One turn sends every row of this set to another row. A few are shown first. Where does it send the rows asked after them?
sado: [-1.29 -1.74  3.09  1.64 -0.15 -1.37  0.19  0.82  0.96  0.59  3.16  3.24
 -4.69  1.28 -0.14 -1.01  1.10  0.41  1.03 -0.25  0.03]
fel: [ 0.87  0.64 -0.05  0.44  0.44 -1.44 -0.07  0.90  0.73  0.51  1.33  3.86
 -1.48  0.82 -1.27 -0.20  1.49  1.48  0.28  1.52  0.38]
kas: [-0.49 -1.76  1.94  1.96  2.23 -1.72  0.29  3.11 -1.12 -1.65  2.79  3.47
 -1.51  2.13  0.41 -0.96 -1.58 -0.13 -0.41 -0.31  0.36]
nivin: [-1.72 -4.73  2.70 -2.47 -0.98 -0.16  1.62  2.19  0.63  1.74  1.57  2.80
 -0.22 -1.65  1.00  2.07  0.27 -0.01 -0.80  0.53  2.48]
mif: [ 0.52 -1.87  3.18  1.43 -1.45  0.37  2.41  0.54  0.69 -0.39  3.11  4.10
 -1.92  2.01 -0.67 -0.95  0.87  2.96  1.55  0.34 -0.21]
tibe: [-1.69 -3.59  2.83 -2.43 -1.74 -0.50  1.81  1.30 -0.20  1.17  1.52  3.49
 -0.64 -1.71  1.06  3.11  0.17  0.95 -1.22  0.32  2.63]
vok: [-2.05 -3.43  4.25 -2.10 -0.89 -1.08  1.35  1.99 -0.23  0.84  1.87  3.03
 -0.59 -1.53  0.53  2.97 -0.78  0.38 -1.71 -0.30  3.16]
bonof: [-1.34 -2.86  2.61 -2.59 -1.20 -0.76  1.53  1.61 -0.26  1.04  1.22  3.44
  0.20 -1.72  0.52  3.29 -0.07  1.01 -1.60  0.51  2.93]
Siso: [-0.87 -0.47  4.02  1.64  1.49 -2.21 -0.69  1.83  0.76  0.04  2.88  2.75
 -3.28  1.43 -1.45 -1.02 -0.31 -0.01 -0.07 -0.55  1.04]
Rupa: [-2.03 -4.73  3.48 -2.21 -0.63 -0.38  1.42  2.51  0.63  1.60  1.80  2.55
 -0.36 -1.56  0.78  1.89 -0.18 -0.32 -0.95  0.16  2.70]
Mima: [-0.36 -2.80  0.01  1.57  0.27 -0.60  1.41  1.82 -0.96 -0.95  2.67  4.14
 -2.66  1.78  1.82 -0.78  0.29  0.66  0.84  0.38 -0.91]
Fezup: [ 1.34 -0.59  2.03  0.93 -0.87  0.19  2.14  0.81  0.54 -0.51  2.30  4.29
 -0.36  1.84 -1.30 -0.63  0.76  3.32  1.01  1.10  0.12]
vivin: [-0.17 -1.04  0.62  0.82 -0.81 -0.95  0.54  0.22  0.95  0.89  2.19  3.86
 -3.61  0.84  0.01 -0.56  2.21  1.31  1.28  0.99 -0.43]
lasel: [-1.54 -2.81  3.49 -2.42 -0.70 -1.08  1.24  2.04 -0.28  0.78  1.47  3.16
  0.23 -1.60  0.22  3.15 -0.74  0.66 -1.96  0.13  3.23]
lobar: [-1.77 -4.23  3.55 -2.35 -0.11 -0.61  1.18  2.75  0.55  1.36  1.56  2.49
  0.28 -1.59  0.31  2.01 -0.57 -0.39 -1.29  0.24  3.04]
Misat: [-0.08 -1.87  4.90  1.81 -0.54 -0.22  1.93  1.24  0.58 -0.78  3.57  3.56
 -2.15  2.27 -1.07 -1.23 -0.14  2.33  1.08 -0.47  0.33]
mume: [ 0.56 -1.53 -1.03  1.19  0.82 -0.81  1.07  2.11 -1.07 -1.13  1.84  4.33
 -0.96  1.68  1.07 -0.47  0.07  0.97  0.26  1.11 -0.53]
naf: [ 1.43  0.05  3.06  1.01  0.31 -0.47  1.44  1.59  0.40 -0.90  2.30  3.95
  0.41  2.02 -2.18 -0.71 -0.31  2.94  0.24  0.69  0.89]
veg: [ 0.45 -0.72  4.81  1.64  0.51 -0.72  1.33  1.91  0.45 -1.09  3.10  3.50
 -0.70  2.36 -2.06 -1.04 -0.88  2.27  0.25 -0.22  0.97]
Pumu: [ 0.47 -0.88  0.16  1.36  2.12 -1.49  0.37  2.92 -1.15 -1.55  1.97  3.93
 -0.28  1.85  0.25 -0.61 -1.07  0.52 -0.59  0.64  0.27]
Zani: [-2.17 -3.91  3.83 -2.11 -1.48 -0.66  1.69  1.54 -0.19  1.09  1.97  3.20
 -1.08 -1.58  1.01  2.99 -0.25  0.59 -1.21 -0.16  2.76]
gulu: [-1.00 -2.91  1.82  2.15  1.03 -1.17  0.91  2.44 -0.91 -1.33  3.22  3.60
 -2.94  2.05  1.36 -1.07 -0.75 -0.04  0.44 -0.46 -0.31]
gere: [-1.36 -4.15  2.17 -2.69 -0.71 -0.25  1.47  2.36  0.57  1.63  1.22  2.85
  0.51 -1.72  0.64  2.13  0.19  0.14 -0.96  0.87  2.68]
tadoz: [ 0.37  1.04  2.08  0.87  1.84 -2.28 -0.95  1.87  0.71 -0.05  1.75  3.20
 -1.25  1.09 -2.12 -0.43 -0.05  0.67 -0.59  0.66  1.17]
vun: [-1.41 -3.94  2.75 -2.58 -0.17 -0.52  1.10  2.66  0.49  1.43  1.21  2.73
  0.77 -1.70  0.27  2.13 -0.30 -0.04 -1.33  0.73  2.96]

gere goes to nivin
Mima goes to gulu
Now these:
Siso goes to tadoz
bonof goes to tibe
Fezup goes to mif

One turn sends every row of this set to another row. A few are shown first. Where does it send the rows asked after them?
namom: [-1.62  1.19 -0.96  0.09  1.07  1.40  0.80 -2.23  0.19 -1.38 -0.27  0.44]
regi: [-1.18  0.31 -0.80  1.36 -2.50 -0.67  0.92 -1.14  0.94  0.21 -0.30  0.17]
nesol: [-0.18  1.50 -2.02  0.34  1.04  0.99 -2.16  1.46 -0.79 -1.44  0.49 -1.91]
dobos: [-0.81  0.80 -0.50  1.21 -2.42 -0.76  1.28 -1.19  1.21  0.46 -0.36  0.18]
tutag: [-1.58  1.55  0.00  0.09  0.85  1.67  1.62 -1.66  0.33 -1.43 -0.47  0.29]
Vofit: [-1.18  0.74 -0.32  1.18 -2.19 -0.97  1.43 -0.93  1.55  0.15 -0.27 -0.16]
tevu: [ 2.53  1.28  0.96 -0.90  0.07  0.61 -0.83  1.66  0.07  1.12 -0.08 -2.55]
kiv: [-0.17  0.23  1.96 -2.18 -1.71 -0.48 -0.62  1.16 -0.60  1.05 -0.62  1.31]
Resa: [ 0.72  3.59 -0.73 -1.97 -0.14  1.60 -0.36  1.89  0.28  1.04 -0.65 -1.16]
tubi: [ 0.82  2.30 -2.75 -1.31  0.12  1.21 -2.10  0.69 -0.81  0.83 -0.19 -0.82]
doka: [ 1.27  0.41  0.36 -1.08  0.81 -0.34 -1.28  1.73  0.64 -0.03  0.54 -3.40]
manuv: [-0.30 -0.27  0.07 -2.12 -0.43 -2.24 -2.08 -0.20 -0.23  0.73  0.18  1.01]
Mirip: [-1.48  1.76 -0.23 -0.80  0.36  1.94  1.76 -1.69  0.38 -0.56 -0.73  0.62]
pid: [-1.50  1.42 -1.17 -0.86  0.55  1.54  0.98 -2.29  0.19 -0.46 -0.56  0.80]
Befu: [ 1.04  2.46 -0.08 -0.78 -0.15  2.19 -0.84  1.77 -1.26  1.11 -0.57 -2.37]
Kud: [ 0.61  0.60  3.21  0.37 -0.49 -0.82 -0.31  1.33 -0.65 -0.56 -0.28  0.59]
Febok: [-1.34  0.29  0.69 -1.40  0.28 -2.02 -0.06 -1.08  1.23 -0.72 -0.26  1.52]
folag: [ 0.64 -0.69 -0.80 -1.53 -0.12  0.42 -2.21  1.60 -0.50  0.35  0.49 -2.76]
Nunu: [ 0.42  1.03  1.42  0.41  0.40 -1.55  0.12 -1.50  0.51 -0.63 -0.53  1.93]
Ner: [-0.11  1.52 -1.56 -1.16  1.36  0.23 -1.94  1.21 -0.33  0.08  0.40 -3.27]
Zum: [ 1.94  0.13 -0.27 -1.41 -0.89  1.37 -1.70  1.42 -0.98  1.48 -0.14 -1.93]
Luru: [-0.27  2.75  0.04 -0.36  0.75  1.35 -0.25  2.73  0.32 -1.19 -0.04 -2.40]
Las: [ 1.11  2.64 -0.05 -0.08  1.36  0.81 -1.00  1.54 -0.33  0.12  0.01 -3.18]
kabak: [-0.25  0.13  1.70  0.43 -0.93  0.15  0.10 -0.59 -0.76 -0.75 -0.90  2.39]
pizo: [-1.98 -0.58  0.96 -1.38 -1.13 -0.39 -0.07 -0.26 -0.06 -0.74 -0.63  1.98]
lukob: [-0.16  1.34 -1.58 -1.94 -0.15  1.64 -1.82  1.53 -1.25  1.11 -0.21 -2.37]
bofa: [ 0.62  0.02  1.32  0.42  0.77 -2.58 -1.75  0.02 -0.24 -0.92  0.49  0.27]
Gan: [-1.51  0.28 -0.57  1.20 -2.19 -0.91  1.14 -0.92  1.23 -0.14 -0.18 -0.13]

kabak goes to Nunu
lukob goes to Befu
dobos goes to Vofit
Now these:
tevu goes to doka
Mirip goes to tutag
kiv goes to Kud
nesol goes to tubi

